In the data rows, the value 128 means zero.
Here are some numbered points:
[139 137 191 155 146 180 147 151] 0
[141 128 141 142 193 137 139 145] 1
[128 128 163 172 128 147 128 143] 2
[128 128 158 181 130 128 128 133] 3
[185 156 128 157 153 128 138 164] 4
[130 255 128 211 141 132 134 149] 5
[132 209 128 180 153 128 135 128] 6
[145 180 137 161 195 156 169 134] 7
[132 162 138 150 154 169 166 128] 8
[189 173 193 128 128 194 135 242] 9
[167 132 165 128 130 153 128 193] 10
[159 138 137 140 161 153 167 141] 11
[152 135 163 128 192 130 144 159] 12
[145 140 133 180 130 128 130 168] 13
[141 174 128 183 137 128 128 140] 14
[139 128 128 144 128 128 128 137] 15
[142 153 128 187 134 128 128 145] 16
[128 128 128 158 128 139 128 128] 17
[129 144 128 162 163 137 157 143] 18
[133 142 152 144 132 155 146 129] 19
[135 133 226 146 147 155 133 156] 20
[180 150 162 133 128 161 174 128] 21
[170 145 149 128 158 172 219 128] 22
[162 166 144 181 186 154 214 149] 23
[187 159 184 128 147 152 235 166] 24
[142 176 134 158 161 164 181 129] 25
[144 156 158 149 155 162 156 132] 26
[128 135 168 143 128 161 128 139] 27
[128 154 136 181 128 128 128 178] 28
[154 165 132 155 128 133 141 145] 29
[128 134 142 157 128 130 128 139] 30
[203 145 128 141 129 128 136 192] 31
[236 158 129 153 164 137 142 161] 32
[176 162 140 152 191 161 174 147] 33
[159 161 133 145 164 132 135 161] 34
[147 136 164 146 153 157 142 172] 35
[161 147 161 144 179 161 194 137] 36
[131 128 190 129 133 187 136 128] 37
[128 158 142 128 138 136 146 146] 38
[146 140 135 151 248 133 140 141] 39
[129 131 250 160 134 153 130 144] 40
[154 139 143 147 141 142 128 164] 41
[128 201 132 128 165 175 146 163] 42
[133 174 154 149 143 129 135 158] 43
[141 182 128 185 183 156 173 136] 44
[133 140 176 149 137 150 141 130] 45
[160 152 132 128 168 165 169 128] 46
[141 128 162 144 133 230 158 128] 47
[134 135 187 139 143 188 142 139] 48
[137 128 156 150 128 148 128 153] 49
[150 135 128 169 128 128 128 137] 50
[150 159 128 161 133 128 128 161] 51
[141 145 145 147 128 151 146 145] 52
[178 148 128 136 158 136 135 175] 53
[144 130 142 149 140 133 128 141] 54
[156 128 167 128 161 174 128 138] 55
[135 128 254 136 145 162 128 162] 56
[168 143 156 134 150 140 133 168] 57
[129 162 150 128 158 158 185 129] 58
[173 129 165 128 142 155 181 146] 59
[162 151 153 145 179 151 193 140] 60
[166 151 159 147 182 157 201 140] 61
[158 155 136 146 135 142 156 133] 62
[157 144 148 145 149 150 181 128] 63
[128 152 132 142 133 145 151 131] 64
[128 144 128 217 128 128 128 154] 65
[128 144 128 189 128 140 128 155] 66
[146 128 133 128 128 128 131 128] 67
[161 162 128 148 128 135 145 135] 68
[197 155 130 148 151 128 155 152] 69
[196 140 154 128 167 144 153 189] 70
[203 132 139 139 175 159 154 130] 71
[166 131 149 132 173 149 170 133] 72
[141 128 174 135 167 135 128 161] 73
[128 128 188 138 129 133 128 138] 74
[144 151 139 160 132 128 128 163] 75
[128 149 155 163 128 134 128 158] 76
[128 168 128 128 142 135 153 149] 77
[142 184 134 180 142 133 136 147] 78
[142 156 151 173 134 144 143 170] 79
[166 185 149 128 157 165 208 167] 80
[166 130 137 148 165 128 134 174] 81
[164 144 135 139 142 136 145 178] 82
[157 151 133 134 189 151 149 131] 83
[153 141 142 137 134 164 134 179] 84
[139 145 151 136 194 142 161 137] 85
[128 128 128 182 128 128 128 152] 86
[151 176 130 204 151 160 193 129] 87
[128 174 128 169 128 161 132 128] 88
[130 184 128 138 164 139 150 128] 89
[186 147 128 128 144 165 158 128] 90
[165 150 144 150 160 149 184 134] 91
[168 137 140 143 217 136 143 144] 92
[161 136 142 129 142 138 131 177] 93
[135 128 140 168 128 131 128 146] 94
[141 142 154 157 147 138 149 148] 95
[140 152 156 152 176 161 177 141] 96
[149 198 142 159 136 128 145 157] 97
[142 172 141 160 138 133 136 170] 98
[154 223 141 166 128 128 146 162] 99
[141 156 208 140 130 146 133 149] 100
[144 176 130 157 159 146 152 159] 101
[135 181 144 131 165 177 152 154] 102
[141 144 175 148 150 243 151 154] 103
[129 142 184 129 157 206 144 140] 104
[142 155 154 157 155 143 146 145] 105
[133 146 151 149 128 156 153 128] 106
[136 179 141 146 141 188 190 128] 107
[155 159 138 181 177 159 204 143] 108
[175 138 144 136 143 150 173 131] 109
[143 181 160 169 197 135 190 151] 110
[152 162 140 145 179 168 226 129] 111
[208 133 150 133 175 140 151 148] 112
[134 143 162 132 129 210 144 138] 113
[128 155 152 154 128 147 128 130] 114
[128 156 131 162 128 134 128 167] 115
[132 133 128 158 128 129 128 202] 116
[185 139 135 139 177 143 149 151] 117
[225 130 128 152 145 128 132 164] 118
[255 141 131 145 158 141 143 152] 119
[238 130 132 144 171 136 146 164] 120
[233 128 143 128 175 136 130 150] 121
[147 128 151 130 159 131 138 145] 122
[128 128 141 148 136 137 128 136] 123
[131 131 175 155 132 166 139 143] 124
[164 158 169 136 142 147 192 175] 125
[135 187 128 172 154 153 155 131] 126
[128 251 128 184 142 129 128 156] 127
[169 249 128 194 145 135 146 139] 128
[143 172 128 160 190 151 153 142] 129
[167 131 174 142 186 136 136 138] 130
[128 188 152 128 173 215 198 128] 131
[212 150 147 132 183 172 146 170] 132
[160 131 164 136 201 155 155 154] 133
[171 136 197 142 128 131 150 175] 134
[132 142 218 138 153 173 149 134] 135
[157 139 129 150 133 131 137 189] 136
[152 154 148 154 157 159 218 134] 137
[148 147 134 132 151 151 210 128] 138
[149 161 158 144 164 142 225 147] 139
[152 157 156 137 128 131 158 141] 140
[128 128 128 146 128 128 128 165] 141
[137 128 204 129 128 145 128 148] 142
[139 162 134 148 162 150 160 166] 143
New points follow, each followed by the number of its nearest point above, looking only along the 2 directions in which the numbered points spread most.
[178 148 130 149 145 128 148 153] >> 62
[179 130 142 137 195 128 128 203] >> 1
[150 133 169 136 155 170 158 165] >> 130
[143 149 168 151 153 215 151 148] >> 130
[165 156 146 136 146 143 150 164] >> 118
[139 163 134 134 146 140 165 143] >> 143
[131 138 157 147 128 183 141 147] >> 45
[136 153 142 178 151 139 150 142] >> 68
[138 146 147 157 170 144 174 128] >> 102
[168 137 172 128 172 128 146 188] >> 130
[128 163 128 172 134 128 128 167] >> 16
[137 183 128 191 135 128 128 163] >> 14
[223 150 128 138 168 128 128 155] >> 102
[159 176 130 148 160 172 217 128] >> 23
[128 128 160 153 128 144 128 128] >> 49
[149 147 151 128 173 191 176 128] >> 132
[141 176 133 154 201 149 156 129] >> 25
[128 152 166 205 144 128 128 206] >> 86
[134 240 128 174 141 142 144 148] >> 6
[134 169 133 159 190 130 145 133] >> 89
[128 149 159 128 182 199 183 128] >> 132
[146 149 147 144 142 137 145 230] >> 41
[146 167 187 130 128 128 130 201] >> 49
[144 128 177 148 150 139 128 165] >> 124
[132 140 211 136 128 128 129 169] >> 74
[183 176 141 130 184 140 175 162] >> 33
[131 139 157 145 128 169 136 142] >> 45
[143 152 152 129 218 146 173 140] >> 60
[135 159 140 135 182 159 172 129] >> 91
[128 177 152 136 147 164 140 129] >> 105
[128 189 131 155 175 184 175 128] >> 7
[131 128 211 135 156 187 143 140] >> 135
[165 128 181 147 205 128 128 141] >> 130
[164 163 164 128 145 176 201 175] >> 132
[128 128 157 150 133 128 128 165] >> 2
[133 194 135 160 151 163 162 132] >> 89
[137 128 255 151 144 167 138 164] >> 56
[179 128 142 128 133 145 156 128] >> 12
[128 128 133 183 128 128 128 152] >> 86
[149 159 128 238 137 128 132 143] >> 14
[154 140 128 154 149 131 133 134] >> 64
[177 168 175 128 147 154 215 192] >> 36
[132 158 139 128 181 156 164 128] >> 83
[156 182 133 151 158 164 201 130] >> 108
[133 130 172 153 128 157 128 141] >> 27
[132 128 255 150 145 161 133 155] >> 56
[128 128 191 147 128 142 128 130] >> 74
[166 177 171 138 142 143 149 169] >> 118
[131 128 151 128 141 151 128 128] >> 45
[155 157 128 153 158 149 163 156] >> 69
[151 137 148 137 157 138 148 142] >> 1
[156 148 149 135 181 150 192 136] >> 60
[128 143 133 145 135 207 154 128] >> 1
[148 128 167 138 128 135 128 157] >> 27
[128 128 158 138 128 130 128 128] >> 49
[144 133 173 160 130 137 129 138] >> 49
[128 135 255 137 131 182 141 133] >> 56
[130 131 170 136 128 138 130 155] >> 27
[160 139 179 145 139 134 155 165] >> 35
[128 166 128 255 128 128 128 133] >> 65
[146 167 145 157 169 148 160 133] >> 69
[205 133 150 128 157 128 142 141] >> 12
[138 255 128 179 148 141 145 137] >> 128
[157 151 128 128 194 147 128 128] >> 102
[138 186 128 162 160 162 165 128] >> 129
[135 128 149 155 128 143 128 160] >> 2
[132 152 130 178 140 145 140 153] >> 98
[141 177 129 158 180 136 149 129] >> 89
